First come named moves, each a turn or a mirror, each shown by rows before and after it. For each pair of rows after them, which moves, in which order, take the first row to the second? The first pair is done for you.
L:
[-16 -14  14  24   2  14  16 -14]  ->  [-12  -7 -18 -28  -1 -16   1  15]
[ -5   4  -2 -16  13   9  13  27]  ->  [-7  2 13  8 13 22 19 18]
[ 33  21  -1 -28 -11 -16 -14  35]  ->  [ 32  12  38  33 -11  18   5   7]
A:
[-38 -19 -11 -10  -1  33  -2   5]  ->  [-32  -6 -21 -32  -5  -5 -18  10]
[ 17  12  11   6 -10 -33  -9  -6]  ->  [ 11   2  23  28  -3  10  10 -10]
[ -1  11  19  31 -17  20  -3 -30]  ->  [  7  23   5   6 -26 -27 -21 -20]
W:
[  1   5 -16 -29  -3 -14   1  16]  ->  [-13  -3 -18 -25   3   9  12  16]
[ -2   1   9  39   0 -13  -8 -24]  ->  [ -1   4   3  30  -4 -25 -16 -25]
[ 39  17   7  -3 -20 -47 -25   5]  ->  [-10  -9 -25 -30  -4 -48 -25   0]
[-17 -17  22  35   9  48  18  -1]  ->  [ 31  18  43  41 -10  10   4   8]
Now pairs of rows:
(two moves a pair)
[ 14   9  -1  -7  -3 -12  -3 -10]  ->  [ -8  -8  -1  -1   7  14  11 -12]
W A
[ 19  16  13  24 -30  14  -2 -21]  ->  [ 14   6   3  11 -18  41  10  -8]
L A
[  2  12  30  37 -12 -22   5 -15]  ->  [-17   2  28  38  -7  -8  13 -20]
W A
[-65 -27  -8  17   7  11   9 -40]  ->  [ -4  20 -11  -9 -23 -73 -29 -20]
W A
[-14 -18  -3  -6  12   5  15 -11]  ->  [  1  -6 -11 -27   4  -7   7   5]
W L
[ 15  -6 -29 -12   0 -24  -6  15]  ->  [ -9 -25 -10  25  10  17  16  -8]
W L
[ 24  10 -14 -40  -1  -8 -19  -5]  ->  [ 33  15  17   8 -10 -10 -15 -30]
L W
[-15 -13  17 -12   1  31  26  -7]  ->  [ -8  -2  35  12  -9   6  22 -28]
A L
[ 42  -9  20  12   4 -23 -21  -7]  ->  [ 38 -10  -2 -18  12 -24 -27  10]
A L
[ 27  29   6   3 -21 -64 -27 -13]  ->  [-11  11  -3   1 -13 -73 -26 -33]
L W
[ 25  20  21  10   2 -23   5  -7]  ->  [ -9  -4  17  18  16  15  19 -17]
W A
[ 35  -1 -11 -26  27  40  11  52]  ->  [65 23  9  0 11 15  5 45]
L W
[ 6 19 -1 -9 39 44 29  9]  ->  [ 40  39   2 -17  29  20  17  20]
W L
[ -2 -19 -11  -7  17  40  13  10]  ->  [  4 -11  14  36   8  27  12 -16]
A L
[  9  16 -14 -35 -16 -19  -9   4]  ->  [ 29  15  19   9 -16  23   9   3]
A W
[ 17   0 -18 -39  20 -13  -1  19]  ->  [ -5 -19  11   7  27  31  25  -8]
W L
[-28   7 -22 -22  -3  14 -11  13]  ->  [-19  20 -14 -16 -13 -17 -23   3]
L A
[-50 -33 -10   4  16  -3  22 -55]  ->  [-48 -36  -7  12  16  11  23 -52]
A W
[-25  25 -10 -16  30 -24  -6  -3]  ->  [ -7  21  24  25  31  20  12 -10]
A W
[-11  -4  -6 -14   0  -7  -3   2]  ->  [ 2  0 15 11 -3  5  3 -7]
L W
[ 30  23   6  25 -18  15   8 -16]  ->  [ -6  13 -31 -20 -15 -28 -12 -19]
W W
[-16 -12 -10 -15   5  14   5   6]  ->  [ -1  -3  -6 -16   3  16   2  18]
W L
[  0  14 -32 -57 -25 -94 -26  -5]  ->  [ 51  10  64  66 -21  38  32 -20]
A W
[-49 -23 -15   3  15  13   1 -16]  ->  [-46 -23 -11  11  17  25   6 -14]
A W
[ -4 -14 -28 -33   4 -34 -14  -8]  ->  [  3  -8   1   5  -3 -44 -12 -31]
L A
[ -2  18 -20 -21 -14 -72 -17 -23]  ->  [-57 -25 -10  15   6  -6  17 -51]
W L
[  7  30  18 -12  27 -39  -1  -4]  ->  [ -9  23  20   0  28 -41   1 -13]
L W
[-28 -25   2  20   9  31  21 -20]  ->  [-29 -24 -27 -20  14  24   7   4]
L A
[-10  -2 -13 -10  -1  -3  -2   3]  ->  [-1  5  7 16 -4  4  7 -5]
L W
[-31 -21   5   3  16  16   8  -1]  ->  [ -1   5 -13 -28   5  -4  -8  29]
W L
[ -6  18  -9  12  12 -60 -34 -15]  ->  [-18   7 -41 -32  27 -34 -27  18]
A L
[ 17  15   9 -13  -2  -4 -14   5]  ->  [ 12   9   4 -17   2   9  -8   8]
A L
[ 36   8  13 -24   3   0 -19   2]  ->  [ 13  -4  29  10  10  18  -8 -27]
W L
[ 50  19  22   6 -23 -32   1  -2]  ->  [ 44  12  -6 -39 -14 -22  -2  27]
A L
[-21 -12   2  28   6   2   8 -55]  ->  [-27 -25 -14   2  13  32  15 -36]
L A
[-26 -13 -19 -19  22  -9  24  -5]  ->  [-21  -2 -18 -18  17 -35  21 -13]
L A
[ 33  12   4  -5  -5 -12  27 -20]  ->  [ 18   2   7   4  -1 -16  32 -36]
W L
[ 22   7 -14 -17   5   2  -2  22]  ->  [ 35  14   6  10  -5 -11  -3  11]
L W
[-20 -18 -14 -10   9  -2  10 -10]  ->  [-10 -13 -20 -26  10   2   6   9]
W L
[-17  -6 -15 -19   7  -3   4   0]  ->  [ -8   0 -12 -19   3 -15  -3   3]
W A
[-25  -2  -1  -9   4 -24  -8 -12]  ->  [-22  -5  16  16   2  -3   3 -23]
L W
[-34 -18 -66 -57  29  57  30  39]  ->  [ 38  31 -62 -76   4 -11  -1  62]
W A
[-6 15 30 37  5 36 26 -7]  ->  [  9  32  32  36  -9 -21   5 -17]
A L
[10 15 35 17 -6 -3  3 -3]  ->  [-17   6  -7 -32   2 -16  -9  12]
L W
[ 10  -1   8  -1 -11 -30   0 -14]  ->  [ 10  -2  19  13 -12 -19   4 -17]
A W
[29 24 19 10 -4  2  4 37]  ->  [ 4  1 24 21 10 35 18 28]
W A
[-39  11  29 -18  11  -4  26   5]  ->  [-17  26  25 -24   4 -30  14  10]
W A
[-26 -14 -17 -16  -3 -66 -20 -35]  ->  [  2 -20  39  56   0  20  18 -44]
A W
[-11   1  15  19   4  21  -3 -17]  ->  [-21  -5 -13 -19   8  16  -7   1]
L W
[  5  11 -19 -25  16 -11   1 -10]  ->  [ 12  14  -7  -5  11 -21  -4 -23]
L A
[ -2 -21  -3 -15  12  51  17  17]  ->  [ 43  18  -4 -27  -7  -7 -10  33]
W A
[ 29   9   2   1 -15  -3 -10  28]  ->  [-14 -12 -26 -23  -3  -4  -9  19]
W W
[32  1 16  1 -7 24 11  5]  ->  [ 30   0   7 -11  -7  22   8  15]
L A
[-34  -5   7  22   0 -16   0 -37]  ->  [-20   5   1  11  -9 -43  -9 -30]
W A
[ 17  26   0  27 -12   9   4   6]  ->  [13 19 -7 21 -7 25  8 13]
L A
[-40 -16 -30 -39  16   2  -4   0]  ->  [-29   3 -20 -29   3 -44 -20 -13]
L A
[ 2 -5 11  3  8 43 10 15]  ->  [-12  -3 -19 -35   6   0  -7  18]
A W
[ 54  31  28  45 -20 -13  -9  -9]  ->  [ 26  22  26  50 -20 -38 -13 -32]
W L
[ -9 -10  -4   4  12  18  13  -7]  ->  [ 13   5 -11 -19   4  -4   3  11]
W L
[ 55  18   2 -22  -8 -12  -3  44]  ->  [ 43   4   0 -25  -1  27   9  54]
A L
[ 36   2  48  36 -11 -59  17  14]  ->  [ -1 -17  49  43  -4 -70  20 -11]
W L
[ 11   7  12   3 -22  -2 -25  35]  ->  [  3   6  14   5 -23 -18 -31  24]
L W
[ -7   4 -33 -38 -14  -7  -8  23]  ->  [-22 -14  -6   9  -3  46  18   5]
W L
[ 7 18 11 13 10 -6 -6 13]  ->  [-16   5  -7  -5  13  -7  -7  10]
W W
[  8  15   7 -16 -10 -62 -15 -11]  ->  [-40 -20  15  19   9 -15  11 -40]
W L
[10  0  3 -6 13 58 22 27]  ->  [ 21   8 -26 -43   6  18   3  46]
L A
[ 21  16  30  18 -14 -11   8  -2]  ->  [-25  -4  -7 -20  -5 -33  -1  -5]
W W
[  7 -14  22  33  16  71  30   2]  ->  [ 66  35   0 -20 -10 -13  -9  41]
W L
[ 6 -3 33 28 13  2 17  3]  ->  [  0   7  10  -2   5 -44  -4   5]
W W
[-36 -21  -4   1  12  31  10 -10]  ->  [-15 -13   3   6   8  48  18   2]
L W
[ 33  -1  21   7 -29  45   0  33]  ->  [ 28   6  -8 -33 -32   8 -17  49]
L W
[ -5   4 -41 -35   7 -12  10   6]  ->  [-10  -1 -40 -33  12   2  16   4]
W A
[-70 -32 -10  18  17  61  10  -7]  ->  [-66 -21 -48 -47  15  19 -13  22]
L A
[-22 -14 -23 -23  16  18   4  21]  ->  [  9   6 -23 -35   3 -13 -11  32]
W A
[-23 -11 -20  -4  11  13  14  -2]  ->  [  6  11 -20 -16  -1 -26  -2   9]
W A
[  9  -1  -5 -24   9 -43 -28   7]  ->  [ -5 -20 -16 -39  22   3 -12  24]
A L
[ -1   1   8  12 -18   4  -1  -1]  ->  [ -7  -1   3   7 -14  16   3   7]
L A
[-20 -19 -20 -14   7  19  11   0]  ->  [30  8 12 11 -7 15 11  4]
W W
[ -5   8 -37 -44  -4 -47 -27   9]  ->  [-48 -33  -7  16  18  36  15 -28]
W L
[-37 -28 -17  -9   5   1   6 -24]  ->  [-31 -25  -5   2   4  -1   7 -33]
A L
[-41 -13 -28 -20  -1   3   5  22]  ->  [ -3   4  20  41 -11  27  21   9]
L W
[ 11  19 -15 -30   6 -21  18  15]  ->  [-13  -3   7  10  13  16  42  -8]
W L
[ 15  17  -8  -7 -16 -57 -32   2]  ->  [-46 -36 -13   8  15  26   5 -17]
W A
[ 12  11   4   8  -9 -30   6 -12]  ->  [ -9  -1   3  13  -4 -21  10 -23]
W L
[-21 -16 -10  -1   0  18  12  -4]  ->  [ 13  13  -9 -11 -14 -26  -6   5]
W A
[ 10 -15  -1   4  10  59  19  17]  ->  [ 18  -4 -29 -40   6  22  -1  37]
L A
[ 17  28   9 -28   6  29   2  41]  ->  [ 11  20  12 -22   8  43   8  36]
W A
[17 16 21 19  2 18 -3  2]  ->  [14 11  6  1  7 33 -1 15]
L A
[ -8   0   4  17   4  24  10 -22]  ->  [-22  -2 -20 -13   1  -6  -5 -16]
A W
[-33   1   2  11   2  11 -15 -24]  ->  [-30   9   2   8  -4  -6 -21 -23]
A L
[-20 -13 -22 -26  -2  17  -2  22]  ->  [ 19   5   7   3 -12  33   5  28]
W W
[-32   3  39  69 -10 -39  -4 -61]  ->  [-89 -32 -32 -25  16 -24  -6 -25]
L W
[-30 -15  31  22   6 -24   9 -61]  ->  [-54 -35  -5 -24  20  -4  14 -38]
L W
[ -9  -2  18  -3  25  22  15 -11]  ->  [ 16  17   4 -30  18  -6  -2  11]
W L
[  4   3   0 -46 -12 -20   9  17]  ->  [ 21   2  30  -5 -12  21  24  13]
A W
[-3 -8 22 15 20 12 -2  3]  ->  [-15  -9  -2 -13  17 -17 -12   7]
A W
[ 13  10  14  12  -2 -34 -21 -18]  ->  [-34 -19   0   2  11 -10  -8 -25]
W W
[-19   9  -6 -28  -7 -31 -16  -7]  ->  [-18  12  17   6 -12 -31 -12 -25]
L A
[-17 -12   9   9   9  34  12  -4]  ->  [ -7  -9   0 -13  10  35  10  15]
L W
[ 4  3 18 45  8 45 -5  7]  ->  [ 19  26  26  52  -9  -4 -21  -7]
A L
[-16 -29 -18 -29  16  48  18  28]  ->  [ 36  11 -12 -44 -10 -14 -16  45]
W A
[  8   8  34   3 -17 -14 -16   3]  ->  [-31  -9  11 -20  -6 -14 -15  -5]
W W
[-33 -12 -21 -21   6   0  -2 -17]  ->  [ -8  -3  12  24   5  28  10 -25]
L W
[-67 -29 -53 -30  -5  21  -8  -5]  ->  [-52  -8 -51 -33 -19 -39 -32 -14]
L A
[-26 -13 -13 -10  13  -6   6 -10]  ->  [12 -1 20 22  5 15 14 -6]
W W
[ -7 -15  24  31   2  43  21 -12]  ->  [ 36  24  -4 -26 -18 -22 -14  27]
W L
[ 25   0  11  10  -5 -19  18 -21]  ->  [  8 -14  10  17   1  -3  24 -28]
W A
[ 35  34  11   7 -38 -66 -17 -24]  ->  [ 21  20 -39 -64 -21 -39 -20  25]
A L
[ 11  -1   8  13   7  15  17 -11]  ->  [  1  -4 -13 -27  11   3  12   6]
L W
[ 64  -2  12   4 -19  47  29  39]  ->  [ 59   4 -20 -44 -23  -3   7  56]
L W
[-21   0  21  41 -25 -38 -16  -9]  ->  [-25   2 -11  -6 -23 -54 -27  17]
A L
[-24 -31  -5 -23   9  30   7   1]  ->  [ 39   7  29   5 -11  18  -1  14]
W W
[  7  27   4 -21 -24 -28 -16  13]  ->  [-42  -9  -6 -20  -5  22   6   4]
W W
[-31 -20   0   6   6   8  24  -6]  ->  [ -3  -2 -15 -33  -2 -13   6  22]
W L
[  8  -1  21  22  -1  22  12 -22]  ->  [ -2  -8  -1 -10  11  41  14   1]
L A
[ 12   1  16 -53 -11 -29  13   2]  ->  [ 12   6  40 -22 -14 -38  14 -18]
L A
[-20  -8 -27 -20   4 -30  -4 -14]  ->  [ -4  -4   9  33   2  -6   7 -32]
L W
[ 59  24  32  17 -13 -22  -3   4]  ->  [ 13  11 -16 -42  -8 -60 -20   8]
L W
[ -6  27  13 -12  29  14 -21  28]  ->  [  6  36  25   2  22   5 -23  23]
L W
[-38 -28 -31 -21  -1 -21 -34  -3]  ->  [ -8 -16  25  55  -7  15 -13 -25]
L W
[ 10  24   4   5  -3 -39  -9   5]  ->  [-11  18   3  10   0 -40  -9  -8]
L W
[-37 -11   9  32   2  12   5 -15]  ->  [-51 -13 -13   5   2 -12  -7  -7]
A W
[ -1  -3 -23 -22  -9 -24 -10   6]  ->  [  3   6  -3   8 -14 -35 -11 -11]
L A
[15 -1 32 49  7 47 38 -2]  ->  [ -9  -6 -43 -51  15  16  13  43]
L W
[ 80  42  18 -13 -21   8  -8  54]  ->  [ 34  12  60  70 -14  32  18 -15]
W L
[ -9   5  36  62   0 -35   5 -51]  ->  [-65 -30 -36 -27  20 -33  -2 -18]
L W
[ 11  -2 -18 -22   9  36  13  25]  ->  [ 22  13 -24 -32   2 -11  -6  26]
L A
[ 33  11  16   2  -2 -14  -4  -2]  ->  [ 14   0  23  20   1 -10   1 -25]
W L
[-23  -9 -16  17   8  25  19  -7]  ->  [ 25  22   1  24 -13  -9   5   2]
W W
[-34 -20  -4   1  10  11   4  -7]  ->  [17  6 25 28 -5  4  1  0]
W W
[ 27  21  -3 -16  -8  -7  -9  28]  ->  [-1  1 21 35  0 25 12 -7]
W L
[-65 -21 -17  35  19  17   6 -28]  ->  [ 25  30  27  73 -10  -6  -8 -17]
W W
[  0   8  -4  35  -5  21 -13  -8]  ->  [-15   4 -33  -6   1  16 -24  11]
L W
[21 12  4 -7  2 -8 -9 14]  ->  [ 15  14   4  -3   1 -16 -10   8]
L W
[-16  -7  -7  -8  11  10  14  10]  ->  [  2   9  -7 -13   0 -18   0  16]
W A
[  8 -10   5  17  16   8  -5 -11]  ->  [ -1  -9  -9  -5  15 -13 -15  -9]
A W
[15  1 18 19  2 36 17  7]  ->  [ -7   2 -25 -33   4 -25  -8  15]
A W
[ 30 -29   5  24   1  20  24 -13]  ->  [ 26 -34 -17  -9   7  25  19   7]
L A
[-37 -27 -25 -10   7 -13  -7   4]  ->  [-21 -14 -27 -18  -1 -35 -19  12]
W A
[ -4 -13   0  16   7  30  20  -2]  ->  [ 26  10 -13 -15  -2  -2   0  19]
W L
[-35 -10   8  39  -7  17  28 -26]  ->  [ 10  28   6  25 -29 -48  -2 -10]
W A
[42 23 30 40 -9  8 13 -3]  ->  [  0   6 -38 -48  -1 -25 -11  23]
L W
[-25 -12 -27  10   6  12  17  11]  ->  [-22  -8 -13  33  -3   5  18  -5]
A L
[-23 -12  21  21   0  -7   6 -29]  ->  [ -5   4  26  23  -9 -24  -1 -24]
W W
[-30 -12 -10   1  -1 -19  -2 -26]  ->  [ -4  -7  19  30  -5  12  11 -24]
W W
[-11  -4   1 -14  -3 -16   1  -5]  ->  [ -7  -1   7  -4  -5 -15   1  -9]
L A
[  9   5   9  17 -16 -42  -6  -7]  ->  [-18 -11   6  23  -7 -36   0 -19]
W L
[ 20  34  -2  -1 -16 -58 -23   6]  ->  [ -7  23   1  14 -10 -66 -21 -17]
L W
[46  7 30 20  5 47 -7 23]  ->  [43  3  7 -8  5 49 -4 40]
L A
[  2  23  -7 -11 -12  -6 -13  13]  ->  [-17   7   5  19  -8  17   1  -8]
W L
[-38 -18 -26 -22   3  20   7  18]  ->  [ 24  14  20  20 -12  33  13  26]
W W
[11 10  2 10  2 -9 -1 -4]  ->  [  9  13  -5  -8   2 -11  -5   9]
A L
[ 13 -38  -7  22  31  45  27 -11]  ->  [ 62   1 -25 -22  15 -10  -3  23]
W L
[ -3 -12  -5  17   3  14  12  -2]  ->  [ 14   3 -14  -3  -2  -5   1  15]
W L
[ -7  -9 -18 -26  -4  28   2  18]  ->  [ 24   9  15  12 -12  34   6   8]
L W
[ 17  21  28  65   0  15  15 -25]  ->  [ 30  44  -2  13 -12 -59 -19  -6]
W L
[-43 -27   1  17   9  19 -14  -3]  ->  [-30 -28   1  15   8  38  -8  10]
L W
[ 14   9   7  10  -9 -39 -11 -14]  ->  [-28 -16   4  17   8   9   8 -27]
W A
[  2 -13   3   7   5  37  16   1]  ->  [ 12   0  20  27  -2  10  10 -15]
A L
[-32 -12 -15 -30  11  -8  -7  10]  ->  [-1 -2 31 33  3 17 10 -5]
L W
[  9   1  -4 -19  -5  -9  -5  10]  ->  [21  2  9  2 -3 10  5  7]
A W
[ -7 -10  27  43   8  39  19 -17]  ->  [-37 -12 -29 -28   9 -38 -13  -8]
A W
[ -5  -4  18  33   5  12  11 -34]  ->  [-23  -3 -14 -12   8 -33  -8 -32]
A W
[-30 -29  15  45   6  46  27 -21]  ->  [ 35  20 -28 -42 -14 -37 -19  41]
W L
[-15 -20   4 -15  12  25   3   3]  ->  [ 21   9   6 -24  -2 -17 -14  15]
W A
